In the data rows, 128 means zero.
A hidden rule labels the rows of this table. It goes by one to three of the table's principal directions, not those with the most spread.
[159 106 123 100 191 120 116  64 119 154 160 149 129 106 143  74  86 102
  98 115 142 181 111 167 137 126 154 127  98  72 172 164 111 156 148 120
  55 169 134] 5
[105 123 144 133 138 152 124 147 131 123 108 110 102 131 121 133 110 138
 140 114 133 151 108 123  98 114 160 128 130 130 105 150 138 123 149 134
 117  99 143] 6
[139 121  97 130  90 118 134 183 137 112 114 127 149 149 133 155 133 157
 143 152 157  83  96 113 154 125 115 107 111 144 142 108 126 141 113 116
 133 113 124] 3
[178 134  72 135 184  46 130 107 139 155 131 167 137 114 138 125 136  87
  65 159 206 141 124 140 200 169  61 104 109 111 220 143 101 186  94  89
  56 189 151] 2
[ 96 180 123 173  57 140 156 233 142  98  67 107 123 160 111 235 154 162
 175 178 108  54 136  69 119 111  81 123 178 203  70  74 124 100 122 149
 247  88 128] 4
[188 152 114  87  98  78 122  55 104  78 131 124 116  69 170 145 172 130
  84  67   4 124 211 160 193 132  77  88 141 173  81  95 158 117 156 162
 129 184  99] 1
[ 42 170 101 202 162 121 138 175 197 139  99 128 148 148  71 166 102  83
 196 154 233  93  81  97  75 144  77 151 134 136 146 102  86 109  83 111
 157  50 188] 2
[122 141  77 139 141 127 129 117 154 121 116 144 176 130 107 148  91 116
 158 153 173 123  99 121  96 132 122 131 111  83 119 102 112 115 117 112
 152  98 151] 5
[166 110 136  92 115 128 134 114  75 142 141 138 139 128 143 107 128 144
 104 119  96 137 133 119 157 116 160 124 132 104 146 143 138 147 142 133
 112 170  83] 3
[121 107 164 156 157 143 123 123 130 147 132 148 133 150 135 119 124 113
 118 132 158 168 135 129  85 141 157 161 120 102 127 130 105 115 129 107
 133 135 143] 1
[133 123 124  94 108 157 131 110 121 105 136 111 140 127 133 123  97 143
 164 101  81 132 106 123 104  99 158 124 129 119  91 117 142 123 160 154
 144 108  99] 4
[109 113 174 150 156 165 131 142 124 155 121 126 104 154 130 113 132 132
 118 130 153 178 124 121  85 128 166 155 148 128 128 160 132 125 136 127
 122 131 133] 2
[166 135  84 131 167 123 141  97 139 143 158 142 189 109 136  92  88 139
 117 165 177 100 120 154 140 143 112 124  94  70 174  89  87 131 100 128
 120 144 163] 1
[110 148  58 168 130 120 117 126 167 115 122 146 203 128  95 140 107 120
 160 161 223 100 118 121 100 157 100 134 102  92 138  59 108 119  77 112
 156  77 162] 2
[151 119 177 101 108 132 120  88  97 124 132 124  87 114 158 121 177 140
  88  86  47 164 197 150 149 132 140 134 148 160  92 144 155 130 154 151
 134 164  91] 3
[107 139 143 142 116 139 138 160 173 125 126 101  97 128 126 151 160 138
 146 155 109  71 133 137 137 130  95 126 142 172 113 127 129 103 122 130
 164 115 154] 1
[142 113 114 146 190  89 116 148 178 160 146 132  89 113 127 120 124  87
  91 191 199 111 108 149 175 157  90 114  97 119 200 156  91 168 112  85
  71 158 188] 6
[105 125 153 142 106 162 136 177  99 115  87 119 108 156 123 163 131 166
 136 137 139 146 130  97  89 114 171 142 147 129  97 146 141 122 135 129
 162  92 132] 5
[146 109 137 114 152 142 123  85  98 131 146 140 143 124 136  96 106 123
 112 113 124 175 133 129  98 125 170 140 124  80 126 139 133 125 142 124
 110 146 121] 2
[103 102 193 115 131 182 149 164  84 153 103 127  96 179 133 135 110 148
 151 108 108 178  82  93  79  82 212 159 159 119 116 198 137 129 176 131
 130 126  90] 5
[120 139 125 131 153 121 131 117 140 167 156 141 117 125 114 102 138  97
 117 166 127 114 116 144 151 124 100 129 147 132 174 165 130 122 116 116
 107 175 126] 2
[146 119 166 133 152 128 146 131 104 130 116 131 109 143 148 158 131 119
 115 124 122 154 149  90 110 132 141 150 151 119 125 129 105 147 148 127
 152 147 125] 4
[145 131  98 131 119 127 137 110 140 113 124 139 175 137 125 160 135 116
 152 134 115 112 122  95 107 127 121 131 149 112 102  90 141 101 137 118
 171 144 109] 4
[160 167  92 122  82 133 159 139 102 126 140 151 205 138 138 145  99 160
 154 175  93  60 127 124 151 100  97 124 132 120 131  59  90 113 118 158
 205 152  94] 3
[ 72 188 107 149  43 129 134 193 143  98  81 114 133 137 100 196 147 150
 191 118  76  60 116 115 142  91  79 105 161 220  75  90 147  90 131 166
 191  85  98] 5
[131 145 114 186 196  91 120 145 185 190 130 153 118 120 110 127 135  78
  79 211 224 127 137 148 158 181  66 135 112 120 186 124  74 148  88  92
 113 165 192] 6
[168  89 125  63 138 120 106  20 113 128 178 139 142  99 146  60 135 103
 105  65  64 176 137 167 140 130 161 122 110  90 121 156 172 125 154 122
  68 175  81] 6
[109 137 116 146 143 138 123 131 133 120 120 132 144 122 116 135  92 130
 148 138 165 123 122 132 102 124 138 137 109  99 129 109 101 123 122 129
 140  92 160] 6
[ 17 144 172 154  28 194  94 178 165  56 107  61 100 128  93 145 148 159
 222  52  52  95 140 131  48  99 152 130 139 226   0  80 185  45 140 178
 193   0 125] 4
[150 114 119 100 123 130 124 112 102 129 122 133 130 129 126 123 119 132
 111 126 124 168 127 116 123 131 158 127 124  96 114 145 145 147 139 122
 122 131 107] 5
[124 154 148 142 179 133 144 114  85 158 122 165 135 128 133 126  61 116
 118 148 138 164 129 145 106 102 146 153 121  75 153 146  59 129 143 137
 136 146 151] 6
[128 107 117 119 135 107 110 121 162 152 159 126 124 115 125  80 152 114
 116 119 147 105 104 166 179 141 111 109 101 146 178 150 142 137 111 111
  57 149 127] 1
[ 88 174 110 169 119 142 163 180 100 107  83 138 187 157 112 175  62 156
 192 125 179 105  97  83  74 100 129 145 132 112 125  72  72 117 112 155
 186  55 145] 3
[136 132 142 149 170 113 174 186 136 180 103 151 121 179 130 178 113 101
 135 186 172 118  73  77 133 122 110 148 153 117 178 159  72 154 137  97
 150 166 131] 1
[127 125  60  91 123 118  99  77 193 131 190 109 174  84 108  35  94 116
 158 101 136  89  75 200 167 136  98  88  64 126 153 101 144 129 104 144
  53 102 126] 6
[140  93 138 119 155 113 118 106 152 138 151 125 111 126 132 109 151  93
 112 119 136 141 121 124 132 150 132 130 123 118 144 152 143 135 131  96
  90 152 131] 3
[118 153 120 105  38 164 144 154  83  79 108 120 156 139 132 171 125 190
 178 123  32  73 130 115 117  67 148 116 155 151  63 102 158  76 152 164
 207 108  83] 5
[127 103 120 129 126 138  90 138 137 113 127 106 104 100 122 106 131 156
 103 132 177 133 148 154 142 150 158 113  87 118 131 125 142 154 115 127
  89  89 164] 5
[115 130 164 141 179 115 130 121 120 181 150 146  96 122 126  95 126  97
  98 145 147 135 134 153 153 130 119 145 128 120 193 175  92 142 119 118
  89 168 146] 6
[107 161 167 142 140 159 153 150  81 143 104 147 127 149 138 148  68 142
 149 126 102 155 116 127  92  76 155 153 145 121 118 136  75 119 163 164
 164 127 121] 1
[ 78 134 148 145 134 165 133 110 152 128 138 108 146 132 101 107 120 121
 175 102 134 125 124 120  62 134 144 159 136 117  96 112 132  86 114 139
 161  73 142] 1
[119 114 134 134 144 136 111  65 133 143 186 147 176 121 123  52 122 101
 129 106 135 142 140 162 101 144 136 150 106  96 144 109 125  97 100 122
 107 138 124] 3
[ 98 123 113 115 115 133 108 154 155 115 135  84 100 105 106 103 119 138
 154 103 143 100  95 136 150 122 128  99 111 161 139 135 154 152 123 147
  77  77 135] 4
[ 90 157  94 161 111 142 140 160 119 107 100 145 188 150 109 157  84 151
 182 135 172 102  95 112  85 102 132 136 121 110 124  90 104 100 110 134
 163  74 142] 6
[161 129 105  90 152 116 123  76 123 115 153 135 129  99 147 117  91 109
 130 113  81 134 115 153 148 100 126 109 121 109 138 135 123 140 167 141
  98 165 116] 2
[168 141  87 126 157 106 129  82 102 135 139 161 173 107 132 107  96 127
  89 157 169 149 154 147 137 150 119 129 100  63 157 106  97 146 101 122
 124 146 149] 6
[142 107 137 137 198 138 133 110 141 172 161 142 139 131 130  90  94  97
 119 156 170 144  96 131 113 131 148 145 119  76 179 146  96 136 134 107
  94 168 149] 4
[109 126 176 101  83 151 103  95 112 122 144 111  75 111 139  92 186 145
 108  75  31 155 181 179 145 115 139 125 150 195  85 164 189 106 144 161
 115 142  85] 2
[ 88 177 116 180  95 144 121 171 137 105  91 136 148 139 101 183 103 132
 157 168 142 123 150 116  76 124 108 141 133 142  65  66  99  95 115 144
 219  72 154] 2
[121  72 221  76 131 178 116 113  81 129 122 103  38 134 153 111 138 148
 115  63  48 201 133 133 104  91 234 145 142 127  89 224 171 137 203 137
  92 134  93] 6
[177 127 134  90  76 113 161 192  75 103  94 135  98 160 178 196 131 177
 122 143  64 103 109 106 186  76 124  99 147 171 132 152 120 165 172 139
 147 167  81] 4
[163 180 126  88  56 137 161 135  44 123 101 138 134 126 150 156 136 196
 111 133  13 111 163 137 180  75 117 107 172 166  97 130 144 120 152 188
 185 174  58] 5
[135 148 106 135 156 129 151 145 120 140 110 160 153 152 130 167  61 117
 153 172 154 134  81 112 108  97 129 138 126  88 146 128  71 140 149 123
 156 135 135] 2
[123 167 139 157 151 140 161 130  98 163 142 165 173 144 137 120  86 135
 141 164 144 103 132 142 123 103 110 158 137 108 179 104  53 120 111 152
 167 154 132] 4
[ 97 148 165 201 151 142 143 187 134 163 114 142 132 158 117 149 129 118
 125 180 179 118 138 103  95 139 115 160 150 137 142 107  80 104 105 120
 173 135 163] 1
[ 88  94 195 178 214 156  96 119 155 174 138 120  52 125 117  79 156  99
  74 140 215 209 163 153  84 173 165 168 129 117 159 191 130 141 111 101
  69 125 195] 2
[ 90 171  78 167  94 136 157 185 134  98  62 134 185 163  86 225 109 136
 199 158 155  88  87  48  68 108 117 134 165 117  77  84 132  82 124 118
 222  74 132] 5
[136  98 156 109 120 140 123 148 163 125 134  96  75 133 144 135 157 132
 130 126  98 118 118 131 144 129 135 119 130 165 111 152 148 140 155 124
 121 132 123] 3
[160 119 166 110  97 137 124 138  87 122 110 116  80 124 154 143 174 164
  77 122  73 157 186 125 154 130 148 122 153 161  94 144 160 144 151 146
 141 160 100] 4
[ 91 145 168 163 128 150 128 161 126 111  87 112  96 129 125 171 128 140
 141 109 116 140 151 115  88 117 143 141 146 155  78 117 118 103 150 148
 165  92 155] 1
[112 123 120 126 103 113 121 166 119  94 105 107 113 126 131 138 132 148
 144  73 130 119 101 116 145 111 132  96 123 173 131 132 155 140 136 138
  78  97 121] 3
[170  99 139  59  87 137 129 114  87 127 119 114 116 133 141 117 135 146
 114  74  44 178 108 106 145 109 179 106 140 133  78 158 186 147 182 144
 107 156  45] 6
[120 140 139 100  24 157 163 183 104  77  66  84 147 169 120 203 142 173
 195  65  36 120 106  34  82 103 153 122 177 179   1  81 180 101 167 168
 227  66  49] 1
[ 96  88 174 127 204 146 106 110 142 146 140 103  80 111 126  68  81 105
 128  65 177 193  92 150  94 131 190 139  91 100 154 177 113 159 152 130
  29  89 168] 3
[ 71 122 136 139 108 164 116 128 154 123 149 126 158 145 107  98 106 127
 189 109 140 111  96 148  77 113 150 150 105 123 113 115 124  91 114 130
 142  68 130] 1
[103  72 142  95 160 157 106  44 163 123 173  96 133 113 107  47 134  95
 154  49 129 174 104 130  61 154 187 147 114  81 103 159 191 101 129 108
  71  88 127] 1
Here are more rows. What is the label of each one?
[121 153 128 140 129 112 148 199 130 112  83 107  81 131 142 181 117 154
 134 131 134 105 103 117 160 104  99  99 139 184 140 141 109 156 146 148
 116 112 151] -> 3
[117 126 157 156 219 111 149 116 158 167 144 137 113 136 133 115  96  70
 131 126 174 148  97 122 108 140 109 153 128 109 182 149  68 141 132 112
  95 147 168] -> 3
[136 135  61 137 117 126 129 100 132 100 142 149 228 129 117 117  90 139
 161 136 185 102 115 124  95 141 123 131  93  69 133  56 111 110  86 120
 152  87 141] -> 3
[103 147 179 154 130 125 130 145 111 133 117 116  85 120 125 136 150 121
 107 118 105 136 178 123 123 138 116 141 148 161 111 131 116 118 123 142
 147 123 145] -> 1
[ 50 139 177 156 120 190 116 144 115 115 114  98 104 130  99 113 112 147
 166  93 122 154 139 123  47 107 180 156 147 140  77 135 147  87 133 160
 150  54 146] -> 2
[154 127  84 135 160  97 132 115 138 138 150 150 163 120 129 112 112 116
 110 170 194 105 119 137 153 151  98 122 100  87 192 116  97 150  90 101
 104 143 160] -> 4
[117 163 141 129  95 148 129 175  79 118  64 128  97 128 123 190 103 166
 127 135  82 150 142 118 126  85 155 120 148 147  72 135 123 128 173 165
 174 115 114] -> 5
[122 160  83 144  71  99 130 174 134 101 104 126 146 129 116 165 160 147
 135 145 129  74 131 114 165 130  72  96 140 181 123  95 150 119  98 131
 148 117 120] -> 5
[136 133  82 184 235  74 115 106 200 160 163 152 146  94 117 100  98  65
  94 198 255 104 126 165 148 189  61 130  72  73 227 104  49 153  68  80
  75 139 239] -> 1
[151 103 176 104 127 127 122 112  80 172 127 149  76 141 144 106 190 129
  57 126  91 192 162 137 163 131 158 138 161 141 145 212 172 147 143 113
  92 206  77] -> 5
[196 161  29 120  89  40 135 142 143 143 116 164 182 123 120 157 156 119
  78 197 171  87 139 124 231 181  24  86 105 136 165  77 113 177  70 104
 142 170 108] -> 6
[186 122  81  89 130 100 128  63 104 139 144 168 187 127 133 108 107 106
 104 128 121 170 123 128 139 141 129 124 111  69 132 117 130 146 129 113
 120 172  84] -> 5
[164 134 131 122 129  98 148 140 117 145 136 132 129 124 149 124 137 134
  97 141 116 101 137 134 181 138  94 115 122 140 160 121 101 144 118 130
 121 167 126] -> 1
[194 117  90 111 190  56 128  74 150 150 155 152 114  98 148 115 151  80
  58 164 158 134 146 152 199 173  69 109 111 100 198 156 114 171 109  84
  70 204 156] -> 6
[138 148 110 147 157 119 140 107 107 132 136 168 191 132 135 124  64 116
 138 135 164 136 122 134 105 122 124 145 101  74 153  84  60 128 118 132
 143 128 143] -> 3
[141 129 129 120 145 119 156 141 101 135 117 140 142 139 145 143 101 140
 140 117 132 111  95 116 145 101 136 125 128 113 166 140  98 141 144 131
 113 144 123] -> 1
[162 153  98 127 126  76 144 170 111 128 111 152 122 129 146 172 107 127
 108 174 135  94 115 127 195 114  76 100 115 141 173 126  79 167 129 122
 125 162 135] -> 1
[ 96 128 118 142 127 125 131 142 147 123 131 128 150 141 118 120 119 121
 166 103 156 106  89 125 117 120 120 128 120 140 149 122 124 117 114 124
 106 100 132] -> 3
[153 123  79 107 115 107 131 109 142 103 152 137 170 126 139 128 118 125
 153 127 124  85 100 131 152 118 103 107 114 121 152 102 129 132 123 120
 117 138 114] -> 4
[131 116 122 122 169 130 152 123 133 140 156 137 155 141 139 107  87 115
 160 130 146 101  66 123 121 101 135 131 122  96 185 143 100 125 136 116
  96 147 135] -> 3
[129 134 133 132 163 127 135  84 130 135 153 138 135 121 136 104 126 108
 123 122 124 139 138 142 114 129 116 141 140 115 148 137 123 114 123 127
 118 152 138] -> 4
[102 134 140 114  69 152 113 117 118  82 104  92 122 117 113 136 153 153
 151  57  74 150 162 111  92 131 151 125 145 164  37  99 186 105 138 164
 160  66  98] -> 4
[146 107  81 122 107  94  99 124 187 117 160 107 133 102 122  91 178 125
 106 138 164  83 134 157 184 179  80  92  92 156 152 105 165 142  79 105
  81 122 145] -> 3
[175  69 114  95 140 106  99  67 135 142 165 132 127 112 124  81 190  98
  68 129 139 162 152 123 150 182 149 123 120  86 141 161 194 139 112  73
  75 179 110] -> 5
[126 115 124 114  85 136 100 112 146 131 132 114 121 120 108 111 181 135
 110 128 123 138 168 137 138 167 131 130 123 142  90 120 176 132 104 125
 145 108 105] -> 5
[ 94 141 101 109  69 160 139 126 125  73 116 108 192 136 108 148  87 153
 224  73  88  89  89  98  70  92 155 129 123 117  60  72 142  83 140 157
 185  43  99] -> 1
[158 117 104 131 173  96 120  72 161 164 191 160 176 110 135  66 116  80
 108 147 154 112 120 172 157 154  93 129  90  91 190 108  93 123 102 103
  85 184 141] -> 1
[109 122 101 152 163 141 101  80 158 105 148 135 181 107 115  95  73 113
 153 111 194 147 130 155  64 150 149 145  74  64 116  73  98 110 107 123
 123  66 183] -> 3
[113  98 167 124 153 133 130 132 131 141 128 127  73 148 137 130 159 115
 118 127 135 149 121 125 123 126 147 144 145 135 153 201 144 137 137  99
  99 142 134] -> 2
[132  99 194 110 108 192 137 132  71  89 120 102  96 146 159 143 129 178
 137 100  71 160 162  97  67  97 210 153 159 120  72 139 151 118 171 154
 173 109 111] -> 4
[173 146  51  75  61 103 127  90 119  82 134 133 183 104 136 143 139 152
 143 114  54  79 127 140 178 109  96  82 126 137 100  89 173 113 134 144
 144 148  75] -> 5
[152 133  85 127 100  96 122 160 133 125 117 145 133 135 132 151 147 137
 108 169 145 104 118 133 181 130  92  99 121 151 152 128 136 148 114 110
 117 154 119] -> 2
[162  71 191  55  77 156 114 107  89 121 131  96  63 132 154 111 191 152
  93  68  12 184 156 118 141 121 199 122 154 157  60 188 215 137 186 136
 115 161  47] -> 6
